A: 4 groups of rows, each row roughly a mix of its group's hidden directions
A (100 x 12)
[[-24  -9 -15  34 -31 -51 -44  16 -26  15   0  37]
 [-60  -7  15   6  20  14 -29 -46  -3  26 -43  -8]
 [-40  -8  12  35 -16 -40 -13  -3  28  46  26  37]
 [-42 -16  39   8  16  29 -44  -5  33  27 -14  37]
 [ 40 -17  -9  10  -1 -14  38  40 -41   6  30 -46]
 [ 28  30   0 -33 -13  26  62   9  -4 -38  32  -7]
 [ 41 -10 -12  27 -35 -57 -30 -13  25  15  25  18]
 [ 46 -31 -38  10 -35 -47  -7  26  -1 -14  32   2]
 [ 19 -45 -19  22  25 -65 -21   1 -28   0 -25  -7]
 [-17 -19  31  18  44  12 -40   0  64 -12  -3 -12]
 [ -4  46 -17 -32   1  62  40  33  -1   5  -2  -5]
 [ 22 -31  54  23  24 -38   3 -27  11 -35  26 -21]
 [-31 -47   0 -29  20  23  -3 -25 -44 -12 -48  -8]
 [ 30 -22 -39  14  -8 -33 -50   5 -31 -28 -27 -27]
 [-25 -31  -7  35  18 -19 -52  12  -9  51 -28  -9]
 [ 22  13 -33 -17 -38  36  26  43 -41   9  17 -26]
 [ -6 -25  23 -22  30  58 -25 -13 -18 -22 -40 -29]
 [-19 -54  -6 -23   6   8 -15 -31 -51  -7 -45 -10]
 [ 13 -31   4  37 -26 -43 -26  33 -25  37  26  24]
 [  0  30  -7  14 -56  35  -4  22 -23  41  30 -30]
 [ 47  17 -16 -20 -17  35   0  58 -40  -6  -2  20]
 [ 55 -17  -5 -12  11  14  33 -15  29  32  18 -52]
 [ 17  18 -11  -2  -5  27 -13  48 -72 -16 -20 -15]
 [ 19  38 -25 -10 -11  -9   4  18  62 -11  18  52]
 [ -4 -18 -25  34 -20 -71 -20  17  14  14  23  30]
 [ -5   8   4  42 -15 -48 -27  24   1  46  16  46]
 [  2 -38  25   0  27  27 -20   4 -61  -3 -33 -36]
 [ 51 -25  16  23  11 -36 -10  31  32 -31  40  -2]
 [ -3 -60  -6  20  -5 -40 -23  25 -40  30  -5  26]
 [ 24 -49 -51   2 -13 -60  10  15 -14   9   7   6]
 [-36  10  10 -25  12  46  41 -33 -17  -3 -12 -49]
 [ 29  10  23   8  38  22  -4  53  52 -19  24  -2]
 [ 26   3 -52  10 -20 -29 -56 -12   4 -31 -25 -20]
 [  8  39 -21   1  33 -19  35  38  57  -3  14  23]
 [ 10  48 -25   3 -22  -8 -28  -1  61   1   4  44]
 [-10 -48  19  35  10 -41 -20  33 -38  30   5  18]
 [-16 -10   8  49 -19 -53 -24   5 -30  48  12   7]
 [ 20  -1 -23   1 -11  -4 -10 -25 -50 -23 -25 -67]
 [  5 -42  -6  13  18 -60 -14   0  33  11   1  51]
 [-43  34 -34 -24 -12  47  -6  -1  -6  31 -39  20]
 [  0 -23 -11  16  -2 -23 -62   2  60 -12  -1  32]
 [ -7   9 -32 -38 -21  42  55  21 -20 -21  15 -26]
 [ 16  -4  16  -9  27  32  22  21  50 -41  32 -38]
 [-32 -21  63  29 -11  18 -17  25 -28  22  29  16]
 [ 36   2 -69 -21 -13 -16   2 -16 -25  -6 -32 -33]
 [ -5  14  40  21  26 -13 -56  -1  -2 -13 -31  52]
 [-32  42  14  -2   7  16  -7 -11 -34  41 -41  44]
 [ 56 -22 -38 -12 -33  -7  24  26   6  35  32  -1]
 [ 26 -44 -20  29  -5 -63 -13 -13   7  39   9 -14]
 [  0 -47   3  30 -15 -38 -22  36 -38  36  12  26]
 [ 27  10  50 -10  19   7  36 -13  25 -53  34  -8]
 [-55  26  14 -18   7  33 -11 -47   8  10 -40  22]
 [ 17 -15   7  43   2 -48 -59   7 -21  26 -15  19]
 [ 54 -27   8  13  46 -34 -33   9 -16  -4 -37   9]
 [ -2 -37 -17  19  -4 -26  -8  53 -54  36   0  12]
 [ 16  -2 -41   5 -10 -31 -48  14  50 -26  -6  36]
 [ 35   0 -54  -6 -14 -46   6  21  31 -39  17  17]
 [ 50  11  27  14  27  -3   3  56  31 -19  32  14]
 [  8   1  19  48  -2 -31 -65   5 -29  29 -17   4]
 [-31 -27  25 -15  -7  45 -11 -22 -59  -5 -24 -27]
 [-15 -37  48  15  30  22 -26  20 -45  29 -21   6]
 [ 20  42 -13 -11 -36  40   3 -20 -29 -11  -1 -58]
 [ -5  35  13  13  -8  39 -28  33 -65  -5 -20 -21]
 [  4 -16  48  42  35 -39 -45  -4  15  10  -7  26]
 [-34   0  15  -6  58   0  30  35  40  -5  -1  40]
 [-25  14 -40 -20 -46  -5   5 -31 -47  24 -26  24]
 [ 36  35  23  -8 -27  54  -2  12  30  32  27  18]
 [-45  14  43 -10  33  35  -3 -46  27 -10 -23  -5]
 [-45  18  19  47 -14 -15 -52  -5 -38  16 -11 -14]
 [  7 -26 -33 -22 -16  12 -11 -28 -59  -5 -40 -36]
 [-10 -20  12   4  17  -2 -27  35  47   9   4  69]
 [-15   7  36  16  31  14  -1 -49  18  12  -8 -64]
 [ 17  21  17 -27   4  28  67  -4 -14 -31  26 -33]
 [ 30 -38 -54   0 -17 -49 -19  -6 -30  14 -23  -1]
 [  5  32  37  34  -2  33 -39  -4 -25  33  -8 -46]
 [-47 -20  36   5  20  32  10  46 -46  16  -1   8]
 [-33  -1  11 -16  -4   8 -27 -59  50 -33 -14  22]
 [ 21  13 -55 -32  -5  13  12 -23 -26 -17 -39 -44]
 [-35  11  61  -8  -1  59  -2 -27  -4 -18   6 -16]
 [  9  19 -29  40 -36 -66 -21   2  -7  25  16   8]
 [ 41  62 -34  10 -20 -10  19  26  23   5  26 -21]
 [-35  11  48  17  27  -1 -20 -52  46   3  -7  -1]
 [ 22 -36 -17  29   2 -58 -23  44 -28   2   4  20]
 [ 19  52 -43 -30  16  17  33  -9  27 -26 -17 -28]
 [ 10 -42 -36  23 -14 -67 -14   8 -27 -15   6 -22]
 [ 32 -18  20  39  29 -33 -43 -15 -14  30 -22 -33]
 [-19 -15  60   3 -25  33 -31 -52 -10 -11   7 -11]
 [-17 -43  29  21  22 -16 -27  40   5  26   4  53]
 [ 22 -18  31  36  36 -31 -36 -33   9  27 -19 -33]
 [ 27  41 -18  -7 -16  27 -18 -31 -32 -14 -31 -53]
 [ 33  49 -36   4 -33 -19  14 -22 -31  -6   1 -45]
 [-21  16 -28   1   6  30   2  39 -40  60 -29 -11]
 [-42 -26  21 -11   3  14  46 -40 -16   3  11 -52]
 [ 33  46 -42  15 -40 -43  10 -11 -20  -1  11 -27]
 [-12 -12  30 -28  34  60 -15  11  36 -12 -19  33]
 [  2  25 -12  19 -47  16 -28  46 -56  17   7   4]
 [-53  26 -10 -14  -2  32  -5 -26 -27  39 -46  13]
 [-13  22 -26   8 -55  20  -5  41 -53  15  17 -11]
 [ -2  10 -23 -48 -20  42  56  17  16 -24  23  13]
 [ 29 -23  43  14  28 -15   5  -1  40 -46  35 -23]]
the one row of each list that fits no group (the others fit one group, some only roughly)
- q_810: [  1 -12 -44   1 -23  -6  12  34 -68  -2  -2 -38]
- q_853: [ 23  35  27   2 -17  64  -1  16 -19  35  12 -33]
- q_214: [-10 -18  -9  41  -3 -47 -46  12 -51  13 -21 -10]
- q_357: [ 22  60 -43 -22  -4  30  32  21  29  -8   3 -17]
- q_652: [ 22   9 -18 -32 -15  29  21  11  53 -51  32  -1]
- q_882: [ -3 -29  25   8  11 -38 -20 -33  57  -6   9  46]
- q_995: [-30   3  21 -18   3  62  13   4 -52 -10 -16 -36]
- q_450: [ -8 -16 -44  -1 -24 -51  30 -18  37 -26  34 -15]
- q_161: [ 33   0   2 -33  22  31  55  19 -37 -29  -1 -28]
- q_560: [-17 -34  23  21  25 -26 -47 -32  53 -17  -5   0]
- q_519: [  1  11  -3 -34  15  20   0 -66  36 -37 -32 -11]
- q_25: [-22  38  30   1  14  53   6 -20 -12  -3 -10 -59]
	q_357
- q_566: [-70   4   2  31 -13 -16  -9 -29 -20   7   2 -49]
- q_316: [  1 -33  -4  21  17 -59 -41   7 -20  -5 -26  43]
- q_968: [-31 -34  38 -10  35  -5  -5 -28  44 -22  -6  42]
- q_646: [  5   6 -64 -11 -46 -11  -6  23 -30  32 -10  29]
- q_158: [-25 -21  -9  44 -24 -58 -33 -16  -8  36   9 -11]
- q_84: [-13 -29 -48   9 -41 -39 -41 -16 -14  23 -18  21]
- q_580: [-17  -8  39   3  18 -13  -7 -37  67 -12  15  38]
- q_5: [-24 -13  32  31  33 -14 -59  -9  31  19 -24  25]
- q_109: [ -1  26  32  44 -32  -1 -56  -9   9  42  16   5]
- q_54: [-34 -68  23  21  17 -33 -14  18   6  16  13  29]
- q_666: [-23 -60   5  -3  21  -1 -34  -9  25  37 -25  39]
- q_624: [  3  65 -20 -10  17  27  45  36  13  -8   9 -25]
- q_490: [-38 -14 -23  36 -32 -34 -19  -9 -34  22   7 -46]
	q_666
- q_10: [ 16  16  27  -3   3  -7 -23 -10  55 -36  10  61]
- q_15: [  5  10 -39  19 -19  -7 -44  62 -26  20 -14  23]
- q_559: [-13 -26   1  20  16 -62 -34  -3  -2 -10 -20  55]
- q_185: [ 25   2 -40  -3 -19 -25  24 -17 -33 -31   3 -62]
- q_11: [ 46  28 -48 -17 -15  -9  15 -11  -1 -46  -2 -42]
- q_430: [ 40   7 -24  21 -17 -25 -22  61 -21  27   8  31]
- q_463: [-33 -22  54   3  29  39 -24   9   5  34 -13  33]
- q_784: [ 16 -26 -26 -29  14   4  59 -17  14 -10  11 -56]
- q_59: [-36 -12   7  19  15  -4  -8 -12 -56  54 -35 -20]
- q_389: [ 16 -22 -25  17  -3 -18  16  42 -53  46   4 -31]
- q_396: [ 48  33 -50 -27 -11   0  11  -2  22 -50  -5 -13]
- q_929: [ 51  14 -44  16 -21 -54 -11   7  32  10  16  14]
- q_6: [-33  -3   0 -33  10  43   5 -27  66 -23  -4  11]
	q_15
- q_361: [ 15 -32 -17   3   1 -21   8  -8 -62 -24 -12 -58]
- q_392: [ 28 -23 -33  -7 -46 -39 -15 -16  28 -39  24  24]
- q_753: [ 30   1   6  32   7 -37 -41  40   1  27  -4  50]
- q_855: [ 43  56  11  -7  -9  40  31  32  10   0  30 -11]
- q_736: [-38  23 -30 -16 -31  35  29  21 -48 -13   2 -32]
- q_892: [ 48  -1 -12   9  -1  -6 -16  63  38  -9  29  29]
- q_73: [-19  24 -35 -41 -43  26  40 -30 -32  -3  -8  -2]
- q_984: [-11  22  -4 -29 -26  45  47  -6  44  10  39  -5]
- q_229: [ 16 -55 -32  -2  27 -65  21  -6   7 -16  -5  -6]
- q_688: [ 15 -50 -38   4   6 -47  15   7 -42  -4  -7 -38]
	q_855
- q_733: [ 26 -16 -15  12  -5 -60 -16 -12  53   5  15  40]
- q_847: [ -8 -34  29  38  50  -6 -20  21  -5  28  -5 -48]
- q_809: [ 33  37  31  13  -2  29 -48  35 -23   8 -15  36]
- q_637: [-39 -35  -3 -34  53   9  17 -10   4 -18 -45  20]
- q_330: [ -6  19  18  47   1  -7 -47   1 -42  27 -16 -46]
- q_401: [ 43 -33 -33  11 -17 -49 -22  23  -6  27   1  36]
- q_896: [ 45 -45 -36 -20  27 -43  14  14   0 -27 -16  18]
- q_205: [ -4 -45  -6  24  18 -65   1  17  35   4  23  28]
- q_377: [-14 -19  47   2  33  28 -15  36  11  25  -4  55]
- q_367: [ 10 -52 -23  29 -20 -62 -36  -1  -2  11   9   2]
- q_151: [  7   0  34 -14  42  -3  -4 -13  51 -22 -12  59]
	q_205
- q_708: [  9   8 -51  23 -40 -64 -10 -16   7  -7  16 -20]
- q_799: [-41   0  48   8  16  38 -26  -3  11  47 -13  32]
- q_507: [ -5  29  17 -44   0  44  58 -11  19 -12  14  27]
- q_530: [  9  39  39  12 -14  49  -7 -18  25  41  21 -32]
- q_835: [ -5 -16  30  11  16 -31 -13 -20  66  -6  18  47]
- q_246: [ 40  -2  -7 -44  27  47  47  11   1 -17  -8 -29]
- q_297: [  8  30 -47 -17   2  25  31  31 -43   0 -19 -42]
- q_861: [ 53  13 -10   2  -2  -1  36  64 -19   1  33  -8]
- q_850: [-38  40   1  -2 -25  47   0  21 -51 -21  -3 -26]
- q_823: [ 16  45 -48 -10   3  22  32  47 -20   8  -6 -32]
- q_532: [  0 -12 -59 -36  38 -11  25  -2  -3 -15 -51  -3]
- q_664: [-20  19   7 -39  28  41  49 -16  13 -44  -7 -18]
	q_507
- q_112: [ 24  24 -13 -29 -21  14  15   3  50 -53  27  31]
- q_349: [ 43  37 -51 -18 -16 -20  21   7  36 -36  12  11]
- q_696: [-13  45  40  11  44  31  -6  25   0  31 -25  30]
- q_239: [-19 -44  32  24  24  -2 -52  26 -10  25 -18  34]
- q_363: [ 11 -40 -13  33   1 -48 -40  28 -45   3 -12  -6]
- q_287: [ 23  65 -21 -15   4  16  27 -11  46 -26   7 -26]
- q_879: [-10 -59  18  27 -14 -28 -41   1  10  40  14  29]
- q_56: [-15 -11  61  19  45   0  17 -28 -20   3  -3 -45]
- q_991: [ 39  -9  30  34  -2 -64 -24  -4  -4 -14  18  32]
- q_634: [-40  10  44  -7   4  28  52 -28  12  31  27 -12]
- q_464: [-27   5  37  20  15 -16 -49 -34  21  10 -27  48]
- q_273: [-19   8 -45 -25 -24  27  37   1 -50  25 -15 -31]
- q_922: [ 39  10 -14   8 -18  23  -7  43 -58  17   0 -41]
- q_76: [  5 -54 -14  19   2 -58  19  21 -38  -9  20 -19]
	q_879
- q_614: [ 31 -16 -38 -19 -29   1   5  29  46 -42  38   5]
- q_334: [ 34  24  19 -17   7  15  50   7  46 -29  43  -3]
- q_478: [ 26  -1 -25 -36  14   8  26  26  48 -50  11  30]
- q_224: [  8 -27   2  32   0 -55 -13  38  11  31  23  44]
- q_142: [-34   6   5  23  18  -2 -38   6 -25  60 -43  19]
- q_899: [ 30  21 -38  26 -22 -48 -47  24  11   3  -3  30]
- q_284: [-28   1 -42 -24 -16  19  53   5 -23 -11  10 -52]
- q_445: [ 16   3 -28 -12 -19  32  38  23 -34  16  16 -62]
- q_623: [-13 -32 -23  32 -22 -75   7   3  -4  13  30   1]
- q_930: [-55 -39  57  -3  23  33  -1  -1 -19   1  -4  17]
	q_334
- q_631: [ 57   3  14  -3  11 -24  45  22  24 -29  43  10]
- q_996: [ -4 -48 -37   3   0 -22  -8  30 -60  24 -25   0]
- q_987: [-40  -9  45  19  31  -8 -16 -46 -26  26 -33  -7]
- q_240: [ 12  51 -18 -29 -18  29  26  34 -11   7  -3  55]
- q_313: [-36  28  27  27 -19  27 -12 -28   5  36  15 -54]
- q_942: [ 65  19 -29 -22   5  -5  27  35 -22 -41  -1  -1]
- q_979: [  9 -37 -19  30  -7 -70   3  30 -32   9  19   5]
- q_830: [ -8   8 -10   4 -14 -22 -28  39 -33 -24 -15  70]
- q_794: [ 27  36 -43 -37 -14  14  31 -15  29 -45   3 -16]
- q_874: [ 11 -12  -7  38 -12 -66  13  24 -41  27  24  -2]
- q_714: [ -2   6 -31   9 -33 -34 -46  -3  12  21 -14  62]
- q_900: [  7   6  11  40 -13 -32 -61  25 -41  14 -11  27]
- q_110: [ 46   6 -13 -10  -2  11  19  41  46 -39  41 -11]
	q_631
- q_346: [ 21  11  52  12  48   8  -4  11  52 -34  16   0]
- q_343: [-18 -10  15  42  15 -48 -57  -4 -25   2 -28  18]
- q_436: [ 33  18 -17  18  -7 -31 -24  49   1  21   2  60]
- q_918: [-18  31 -19 -20 -24  32  -1 -61  23 -11 -12 -43]
- q_681: [ -5 -52  26 -10  40 -19  19  -5  48   7   9  42]
- q_783: [-49  -4  40   9  -2  22  18 -42 -22  38   5 -36]
- q_356: [ 28  49 -24 -27  -4  38 -24 -11  39 -35 -24   5]
- q_106: [-29  29  30  23 -15  37  -8 -25   4  36  14 -56]
- q_169: [-48  -4  43 -20  44  39  23  -7  26 -20  -6  17]
- q_405: [ 51   2  13  26   4   9 -49  39 -39  28 -17  -4]
- q_878: [ 15  -9  12 -35  25  25  73  23 -12 -27  18  -6]
	q_681
- q_270: [  1 -59  16  23  -8 -47 -39  -7  -1  17   4  41]
- q_517: [ 10   7  -2 -27 -13   8   6 -22  63 -57  21  26]
- q_242: [-30   6 -11  -6  -2  17  25 -11 -65  42 -28 -32]
- q_719: [  4  11   5 -26 -25   3  61 -39 -49 -19  11 -20]
- q_684: [-43 -24  52  26  13   6 -20   5  -8  54   2  27]
- q_381: [-24  25  -9  28 -29  13 -12  13 -51  21   4 -60]
- q_721: [  7   6  -7 -32 -23  15  62 -26 -29 -29  20 -38]
- q_607: [ 33  14 -28  -4   1 -31  16  48  29 -13  21  54]
- q_542: [-28  10 -17 -42  42  41  31  -3   0 -27 -41 -11]
- q_834: [ 30 -31 -53 -17   6 -52  -5 -31  11 -13 -31  10]
- q_469: [-44 -15  53  24  15  11 -19   2   4  51   2  33]
- q_817: [-44 -13  44  -2  32  42 -32 -27   4 -13 -30 -16]
- q_352: [-15 -18  16  34   2  -3 -71   4 -31  32 -32  -1]
- q_909: [-43   3  26  -2  11   4   4 -53 -46  29 -40   0]
	q_817
- q_414: [ -9  45   7 -41  -3  53  42 -14  19 -30   4   8]
- q_997: [ 39 -24   6  14  13 -24   1  47 -68   6  -5   0]
- q_94: [  7  19 -30 -38  -9  20  43 -34  27 -42   6 -36]
- q_525: [-27   6  17   7  12   5  24 -13 -68  47 -25 -21]
- q_807: [-53  24  49  20  18   0 -23 -46  23 -15  -8   1]
- q_846: [-42 -34  51  -8  30  48  -3 -19 -11   5 -13 -24]
- q_416: [-37 -43   0  22  11  -9 -32 -28 -18  36 -26 -44]
- q_983: [-49 -18  22  37 -11 -15 -47 -28  -3  45  -7  -4]
- q_894: [ 52  46 -53  -4 -27 -27   3   8  10 -27   4  -1]
- q_514: [ 48 -50   0  11   9 -58   0   9  20  -9  24  23]
- q_155: [-14  21 -25 -27 -12  10  14 -26  77 -20  12  18]
- q_822: [ 34  -3 -26 -20  10 -17  23  49  27 -32  15  50]
- q_668: [-43  18  27 -24   4  24   4 -67  12 -22 -24  14]
- q_932: [ -8  18   4  17 -25  -1 -49  42 -30   0  -8  60]
	q_514
- q_105: [  5  49  46  25 -23  24  -5   6  35   6  49  -8]
- q_788: [  6  16  -5  37 -14 -25 -73  14   5  24 -16  34]
- q_400: [ 34   5 -34  30 -12 -56  -3  41  12  27  22  21]
- q_554: [ 42   3   7  30   1 -43   9  29  44   2  50   7]
- q_923: [-22 -57  34 -23  34  23  48  14 -11  -6  14   2]
- q_443: [-28 -27  20  33  28 -18 -35  -6 -36  44 -34 -16]
- q_475: [-20  12  19 -22  14  68 -34 -26  25   4 -36   3]
- q_89: [ 12 -33  47  46  32 -47 -28   6 -15  13   3   3]
- q_435: [-12 -36  13  19  -8 -47 -46 -48  25 -13  -5  21]
- q_586: [ 32  13  14 -18  10  20  34  18  45 -52  39 -10]
- q_858: [ 34  -9  -8 -38  30  24  24  43  23 -40  -2  35]
	q_554
- q_217: [ 17  37 -18  20 -23   5  18  62 -35  27  27 -18]
- q_147: [ 18  14 -19 -35 -28  20  20  -6  46 -57  27  11]
- q_613: [ 38 -10 -11   7 -29 -47 -26   1  28 -31  24  48]
- q_711: [ 12 -54 -21  22 -18 -52 -44 -10  25 -15  14  -5]
- q_260: [ 11  15 -13 -32 -11  52  54   7  -7  -5  19 -47]
- q_23: [ 30 -47 -34 -23  23 -42   9   8   4 -21 -21  44]
- q_442: [  8 -10  45   5  16  -6   4  -2  63 -38  39  23]
- q_80: [ 12 -18 -17  32 -13 -49 -46  28 -42  13 -14  25]
- q_743: [-30  36  23   4  23  22 -35  -3  23  23 -35  53]
- q_928: [  3  49  18 -13 -22  75   8  19 -10   6  13 -17]
- q_927: [-39 -44  26  35  -1 -41   0  -7 -35  36  14 -14]
	q_442
- q_511: [-24  -3  64  19   4   2 -10 -14  49   1  35  31]
- q_619: [ 47  11  13  19   7  17 -34  22 -54  18 -21 -38]
- q_146: [ 31  28   2 -38  22  49   5  22  31 -35 -14  32]
- q_27: [  5  -2 -58 -22   3   7  12  12 -54   9 -44 -30]
- q_265: [-16   7  26  -4   0  39   1 -40 -45   9 -21 -58]
- q_338: [-13 -12   5  33   4 -37 -31   0 -48  54 -28  15]
- q_221: [-25 -33   6  22  -3 -42 -52 -48  17   6 -18  17]
- q_793: [ 10 -18   8  -6  12  12  15 -17 -62 -17 -17 -65]
- q_906: [-19   6   5   9   6 -29 -22 -12  68 -17   8  55]
- q_616: [ 10 -36  25 -17  42  31 -15  45  13 -14 -15  46]
	q_906
